(in the rows, 128 means zero)
Each run below is a few steps of one of 6 hidden systems, one row a step.
k509, trace 1, 11 rows:
[[140 163 100 138 110 176  74 122 122 170 112 104 182 168 153 128 134 186
  109 109 145 123]
 [134  95 102 113 124 142 141 104 149 139 136 156 162 170 158 148 135 218
  132 132 145  78]
 [102 105 162 112 130 129 161 130 123 138 136 176 114 137 160  96 117 203
  162  63 132 120]
 [123 137 186 131  93 106 119 175 123 186 120 126 155 123 163 140 126 155
  139  55 157 148]
 [134 117 152 126  78  69 115 149 150 180 168 104 137 122 152 176 172 166
  118 139 149 104]
 [104 124 153 153  84 109 136 101 135 135 181 154  62 122 145 126 191 169
  122 143 124 136]
 [107 156 157 164  85 158 150 108 109 140 136 174 105 113 144 147 149 122
  113 112 181 198]
 [123 153 123 111 113 122 155 126 101 161 172 142 144  91 131 186 104 122
  107 159 212 145]
 [111 178 116 100 135 124 136 117  76 157 206 125  97  89 136 116 108 151
  116 172 125 104]
 [131 201 130 151 115 188 119 112  70 156 140 141 131 129 174 105 132 132
   98 147  86 132]
 [163 135 118 140 120 182 166 113 107 142 120 166 187 140 193 167 120 122
  102 162 132 105]]
k187, trace 2, 11 rows:
[[110 127 120 116 153 118  79 154 135 144 119  91 125 142 110  61 125 166
  154  86  77  82]
 [121 104 143 153 118 105  84 167 153 142 121 117 125 116 114  66 170 139
  159  55  98 115]
 [148 102 154 185  94  90  74 139 172 160 125 113 105 132 126 106 185 113
  138  89 121 143]
 [124 133 166 190 100 103  87 101 158 170 134 116  62 140 131 118 171  97
  117 146 112 139]
 [ 77 179 167 169 101 133 129  93 157 137 148 115  67 110 128 106 160  97
  115 158 115 133]
 [ 76 181 133 153  95 148 150  97 194  93 145 119 125  95 109 123 159 104
  122 164 138 121]
 [108 164  90 156 110 147 139  90 199  94 111 158 157 116  82 150 136 102
  130 172 124 116]
 [131 189  95 146 128 145 117 100 158 113  88 171 162 137  87 147  84 111
  134 156  81 138]
 [134 206 125 104 126 120 109 131 138 114  96 123 169 141 113 141  73 147
  140 137  56 133]
 [124 152 136  85 127  92 124 167 140 103 105 106 165 134 119 137 113 160
  152 124  39  93]
 [132  98 153 114 121  82 132 192 130 109  91 137 153 122 117 138 149 120
  156  90  51 112]]
k458, trace 3, 11 rows:
[[136 146 118 112 125 112 152 158 160  76 103 149 182  87  83 151  95  86
  156 114 122 153]
 [163 159 137 125 114  85 131 159 155 109 124 115 173  93 116 160 114  67
  134 158  69 118]
 [124 185 158 136 126 141 160 123 141  96 115 124 139 110 145 125 111  73
  125 170  45 110]
 [124 184 145 138 109 183 173 121 145  63 103 134 169 111 148 116 120  92
  129 120 103 161]
 [169 135 136 119 103 144 168 134 169  67 119 105 199 112 155 158 129  92
  126 136 147 148]
 [166 113 169 111 139 110 171 134 147  91 118  84 145 119 161 156  98  55
  122 163 126 128]
 [158 151 185 139 139 141 139 135 111 109 102  84 120 125 170 106 102  47
  118 129  93 161]
 [173 157 151 148 116 180 121 120 137  97 117  74 162 138 188  85 136  97
  114 117 109 144]
 [161 106 142 113 140 167 162 103 171  73 126  70 156 146 184  97 118 123
  127 129 151 113]
 [159  79 168 104 159 118 155 130 149  82 111  77 119 138 153  99  92  92
  146  94 163 153]
 [190 102 167 138 136  94  89 147 142 122 119  60 118 137 151  87 120  85
  137  92 115 156]]
k88, trace 4, 11 rows:
[[111 148 131 144  86 176 161 146 149  79 130 144 173  88 135 109 174 124
  135  83 154 156]
 [176  92  64 136 108 140 128 108 128 102 139 182 157 135 107 175 152 144
  119 147 171 160]
 [115 139 104 145 137 113  88  73 126 162 129 178  66 168  86 134 107 172
  132 148 123 147]
 [ 72 235 150 135 107 141  95 121 140 157 117 101 129 123 114 113 106 142
  125 124 104 139]
 [126 173 106  85 107 155 146 146 136  80 151  76 196 110 147 138 142 162
  116 148 122 105]
 [119  73  83  80 144 126 161 146  94  85 153 171 127 127 111 131 149 194
  146 119 119 109]
 [104 127 128 135 127 103 110 165  74 183 101 201 119 126  90 158 117 140
  139  91 113 152]
 [149 180 157 133 103 101  96 137 119 193 111 105 158 149 156 189 103 122
  105 161 101 122]
 [113 130 169 100 123 126 162 110 144 116 146  82 116 155 189 129 139 166
  118 166  88  70]
 [ 63  97 160 122 124 158 199 162 112  97 120 154 124 101 144 114 173 126
  136  93 129 107]
 [140  92 114 145 118 144 154 155  91 144 106 179 165 112 123 192 146  82
  108 126 182 150]]
k225, trace 5 (11 x 22):
[[152 160 121 167 120 175 140  92 100 181 140 185 143 121 165 145 100 108
  104 149 171 144]
 [158 183 146 154 110 133 126  84 153 176 164 118 141 120 177 138  95 106
  105 184 144 111]
 [138 170 172 136 135 146 160 113 121 146 163 120 122 101 196  88  96  93
  122 152  93  93]
 [158 177 131 122 141 187 152 131  77 119 149 128 164  97 180  84  90 103
  120 118 120 137]
 [209 151  89 125 140 151 108 127 115 131 158 107 189 110 157 108  94 104
  117 146 130 116]
 [185 135  91 134 152 115 111 121 126 147 177 150 141  99 137  86  99 117
  140 156  77  76]
 [135 175  88 124 130 144 135 118 107 121 195 180 132  73 120  76 115 155
  146 131 100 114]
 [162 148  86 118 101 144 139 121 132  96 212 132 155  71 138 103 151 151
  128 139 160 132]
 [196  72 108 134 124 116 146 120 117 115 205 143 113  96 162 110 162 119
  125 152 142 116]
 [178 109 113 139 134 125 135  98  71 140 184 194  80 120 147 116 117 140
  125 143 133 162]
 [166 172 121 117 107 121 112  81 104 139 192 132  95 130 147 134 102 174
  116 161 155 176]]
k305, trace 6:
[[124  93 152 120 134  88 162 141 183  89 145 121 117  79 102 100 115  91
  167  92 172 141]
 [100 162 163 115 131 124 162 155 141  79 129 112 126  68 108  85 107  76
  154  91 126 157]
 [137 166 140 103 103  99 128 178 117  74 153  89 141  70 105 119 147  98
  137 113  96 166]
 [169  94 142 104 122  65 137 176 104  79 149 130 108  94 111 133 146 104
  148 114  84 163]
 [171 106 175 114 133 106 168 158 106  83 106 154 127 122 154 125 102  96
  152  97  73 167]
 [147 155 176 103 114 111 162 158 129  91  86 120 171 133 154 173 103 106
  132 131  66 145]
 [116 135 152 112 116  89 147 151 113 105  97 127 119 140 115 195 139 103
  115 177  53 126]
 [142 117 142 147 124 133 142 115  87 102  97 160  84 159 136 160 152  96
  108 169  57 158]
 [182 124 126 141 116 158 134  92 113  91  89 142 137 187 163 173 129 121
  104 164  99 171]
 [147 111 108 108 143 132 144  88 137 108  89 130 139 188 127 199  92 134
  111 189 133 133]
 [ 97 142 104 117 170 159 143  77 108 125  98 144  97 173 109 153  80 125
  108 193 115 117]]
k305, trace 7:
[[145 134 106 110  88 112 150 149 138 105 159 192 179  97 124 151 149 191
  152 105 112 129]
 [142 132 146 147 119  78 142 145 127 184 132 207 140  91 114 172  90  98
  144 124 133 134]
 [117 158 203 146 121 117 117 147  93 187  98 102 104 136 163 141 103  80
  111 113 129 162]
 [ 98 120 165 106 100 134 120 157 101 115 106  57 119 165 156 152 185 163
  103 113 126 146]
 [ 99  66 100 113 116 140 166 142 116  80 117 177 129 141 109 163 195 170
  131 121 128 122]
 [140 122  96 157 131 171 166 122 108 125 107 228 165 108 120 154 118  91
  130 129 142 140]
 [159 160 124 138 136 144 110 135 100 172 109 105 170 123 138 169  85  60
   94 158 163 141]
 [118  97 135  95 161 118 109 142  84 145 126  42  99 155 136 141 133 112
   97 161 144 108]
 [105  80 110 103 158 173 155 122  89  88 138 119 100 152 155  87 166 169
  123 128 106  89]
 [155 134  79 131 118 176 162 110 142 103 155 183 190 113 154 115 139 159
  133 140 111  88]
 [164 143 111 147 125 101 128 112 162 180 161 159 163  95 132 161  92  94
  127 176 144  85]]
k187, trace 8:
[[ 92 140  95 111 169 125 138  93  99 130 139 170  75 139  88 133  95 141
  125 189  95 100]
 [ 94 190 119  99 124 161 154 153  86  88 139 152 146  79 106  97 111 144
  144  89 116 164]
 [161 121  95  99  95 123 115 148 158  85 133  98 199 139 125 161 157 182
  132 115 147 138]
 [142  64  95 134 147 109 108 126 114 149  90 178 121 184 106 168 141 155
  129 145  92 101]
 [105 153 171 130 135 124 119 153  57 167  97 165  98 135 127 126  95 129
  135  78 107 179]
 [117 155 171  89  96 101 116 167 116 137 150  40 140 121 154 147 144 155
  114 111 160 148]
 [ 97  60 110 127 133 122 138 149 128 132 133 102 119 135 123 153 200 120
  107 164 132  60]
 [ 99  97 136 176 140 180 157 133 101 139  85 191 118 120 127 119 147  69
  122  99 147 144]
 [145 166 159 143 110 151 118 105 148 147 109  90 151 142 156 145  88 108
  111 114 203 183]
 [118 130 106 104 158 122 113  93 148 154 145  70 119 155 126 141  99 136
  108 199 147  67]
 [ 81 135  98 125 178 171 152 135  95 127 132 161 122  95 105  68 110 107
  138 124  99  73]]
k88, trace 9, 11 rows:
[[140 142  93  73 133 115 128 110  85  88 156 131 104 152 114 152 114 200
  126 164  94 148]
 [ 82 168 139 101 137 133 129 152  69 119 101 159 109 138 108 120 109 169
  141  98  57 148]
 [130 175 150  96 114 132 137 173  97 130  81 127 198 138 144 185  99 137
  123 117  93 141]
 [147  95 152  73 131 106 163 133 109 116 118 116 142 176 175 186 112 186
  123 147 113 116]
 [ 81  94 190 113 127 124 164 145  81 139 101 146  79 160 160 141 144 163
  128  95 114 137]
 [114 135 172 151 106 167 145 157  82 156  77 132 152 144 173 173 152  94
   95 114 135 152]
 [150  96 129 134 137 177 153  93 117 139 104 119 146 184 190 170 127 125
   91 174 152 107]
 [ 77  96 148 135 161 176 166  85 121 146 113 145  82 166 158 103 111 148
  124 123 171 106]
 [ 91 150 144 147 128 184 138 132 103 167 120 127 144 111 145 113 118 106
  111  91 212 148]
 [180 128  91 132 130 176 116 103 100 154 169 111 160 131 172 125 119 133
   98 149 195 132]
 [145 117 101 139 156 164 121  82 108 151 172 161  99 138 156  59 109 172
  135 123 137 104]]
k509, trace 10:
[[ 49 138 117 124 131 193 139 136 120  97 119 107 123 126 119  78 176 155
  126  98 131 105]
 [ 95 105  89 146 132 183 117 161 110 158  95 148 179 123 109 128 162 126
  120  85 179 107]
 [108  86  97 134 155 118 116 125 158 192 143 143 142 124 109 116 118 145
  137 124 179  53]
 [ 85 157 148 149 129 131 114 103 185 163 144 122 112 121 130  58 116 160
  154  98 130  86]
 [104 178 140 156  74 155 119 135 190 133 119 127 187 114 138 116 157 154
  138  86 140 128]
 [127 111  91 127  89 110 141 149 162 126 162 175 182  89 107 159 173 170
  144 116 153 101]
 [123 118 116 149 118  91 123 130 128 161 176 212  96  86  98 102 136 159
  160  98 127 126]
 [141 187 157 175  94 104  93 112 150 190 136 169 126 111 127 125  96 124
  141 103 136 169]
 [149 192 138 128  77  95 132 105 179 140 159 137 163 110 136 183 110 148
  127 170 133 135]
 [126 167 122 104  96 111 167 120 118  84 181 178 117  91 126 144 141 167
  138 158  79 140]
 [147 158 133 142 110 135 140 150  57 130 131 207 125 100 129 143 125 114
  127 114  88 184]]
k458, trace 11:
[[112 128 146 112 149 108 104 138 126 109 161  39  75 112 124  59 144 109
  128 131 105 113]
 [157 104  96 139 147 156 105 109 115  67 139 126  88 138 120  47 150 137
  142 105  88 151]
 [185  89 101 143 131 129 109  90 185 104 112 160 144 170 130 105 111 170
  160  98 127 140]
 [123 116 158 120 130  71 118 106 212 148 108 109 123 158 112 139  80 155
  160 112 151 118]
 [ 79 159 161 118 124  74  91 141 155 128 122  65  79 122  77 112 126 121
  142 116 115 146]
 [122 146  92 135 115 129  80 129 122  76 132  96  97 132  78  99 184 131
  124 139  68 152]
 [148 108  74 136 136 154 121  86 152  72  97 166 131 174 101 135 139 156
  133 154  82 127]
 [116 121 130 126 138 120 135 108 176 124  54 164 152 177  97 175  75 139
  148 117 137 139]
 [ 84 163 156 119 113  88  99 166 158 158  75  84 157 131  86 175 115 109
  128 117 130 130]
 [ 80 153 121 118 122 125 109 168 116 107 114  69 130 116  95 136 182  99
  108 160  72  95]
 [113 112  89 135 146 185 151 132 100  64  92 156 133 137 108 116 166 101
  118 147  68 116]]
k225, trace 12:
[[ 64 129 147 115 134 144 172 101 178 134 109 158 138 153 140 123 107 186
  151 115 134  75]
 [ 72 115 148 113 133 153 170 144 144 149 122 125 160 108 138 128 116 141
  137  83 216 105]
 [110  86 119 161 146 159 117 135 126 178 112 104 138 126 129 129 146  75
  102 125 207 102]
 [118 122 119 197 142 174 104  85 141 175  90 154 108 164 129 120 135  83
  105 155 128 106]
 [110 186 154 174 106 167 135  73 184 147  98 162 139 152 153 118 100 136
  133 128 113 130]
 [122 168 188 137 102 131 155 131 190 143 128 107 174 104 178 113 101 118
  143  93 151 118]
 [141 123 167 149 136 137 128 178 113 163 126 100 158  86 162  91 127  58
  127  85 143 114]
 [159 151 101 179 136 169  77 146  84 163 108 138 153 119 125  99 138  66
  108 117 103 138]
 [169 185  98 173  98 143  82 108 157 139 122 150 167 132 126 124 138 124
  124 150  63 124]
 [144 169 151 137  88 103 148 139 179 121 156 162 166  88 151 117 133 145
  157 121  68  99]
 [134 141 150 118 102 111 164 189 102 123 172 156 162  47 143 118 145 111
  145  88 128 134]]

Which system made each run below?
trace 13:
[[138 138 117 162 115 191 157  88 135  91  81 167 147 155 136 165 133  91
  106 152 145 171]
 [113 133 106 124 149 168 146  58 146 107 104 145 110 176 113 151  81 145
  119 162 179 155]]
 => k88
trace 14:
[[ 92 148 110 134  91 177 135 144 104  90  98 160 150 143 118 150 191 171
  118 111  96 154]
 [117  75 100 129 137 130 150 151  87 157 100 211 147 134 106 184 132 135
  128 115 162 126]]
 => k509
trace 15:
[[ 90 200 140 125 124 141 105 161  51 178 130 131 126 113 131 128 121 129
  108 129  79 124]
 [123 190 102 116  99 172 120 145 107 110 130  91 188 125 145 152 161 144
   96 163  92 111]]
 => k225
trace 16, 2 rows:
[[160 148 153 151  98 155 148  70 143 101 132 117 111 161 182 158 141 117
   96 188 120 155]
 [ 79 141 149 109 140 137 192  74 152  96 127 154  89 147 134 146  91 144
  132 178 122 114]]
 => k187
trace 17:
[[154 165 165 139  85  92  99  92 146 158 142 128  96 168 160 154 123 186
  125 141 102 160]
 [115 158 203  92 103  96 144 150 110 143 150  87 111 133 186 129 124 181
  130 108 102 130]]
 => k225
trace 18:
[[103 143  87 145 116 185 145 127 154  85  74 162 190 137 103 149 153 123
  124 136 102 113]
 [ 99 108  87  98 139 120 139 109 161 121 101 153 151 156  80 186  98 171
  138 147 177 116]]
 => k88
trace 19:
[[131 140 132  98 151  84 136 125 169 160 154 133 149 101 113 118  45 144
  163 114 171 103]
 [170 128  78 114 146  91  95 159 111 147 185 123 149  72  98 105 114 108
  138 141 114  92]]
 => k187
trace 20 (2 x 22):
[[ 80 109 105 146 157 151 142 108 136 105  67 190 104 146  64 137 113 101
  140 126 122 143]
 [121 192 127 119 127 135  94 133 122 115  87 104 146 132  86 136  76 115
  131 102 149 202]]
 => k187
trace 21, 2 rows:
[[120 117 121 137 174 157 132 144 160 116  97 102 159 106 114  72  98  62
  145  98 141  90]
 [132 125  86 168 159 164  99 126 156 124  97 147 154 109  86  70 115  73
  145  98 134 117]]
 => k225
trace 22 (2 x 22):
[[123 139 146 109 135 100  95 183  70 113  93  99 108 128  92 128 126 104
  130  92  86 184]
 [167 135 110 145 103 140  84 142 118 122 110 115 158 160 147 129 182 149
  114 137  42 112]]
 => k458
trace 23, 2 rows:
[[157 110 178 113 120 126 160 122 110  89 148 138  91 132 177  90 119 159
  148  78 132 186]
 [172 134 156 162  95 156 131 130 103 108 105 169 129 135 162 123 144 116
  127  78 119 213]]
 => k88
trace 24, 2 rows:
[[120 111 108  92 179 103 115 135 129 137  75 117 142 161  81 161  54 124
  142 131 141 121]
 [ 62 145 103 104 166 111 107 124 157 133 105  97 112 133  53 121  94 128
  143 144 126  88]]
 => k225
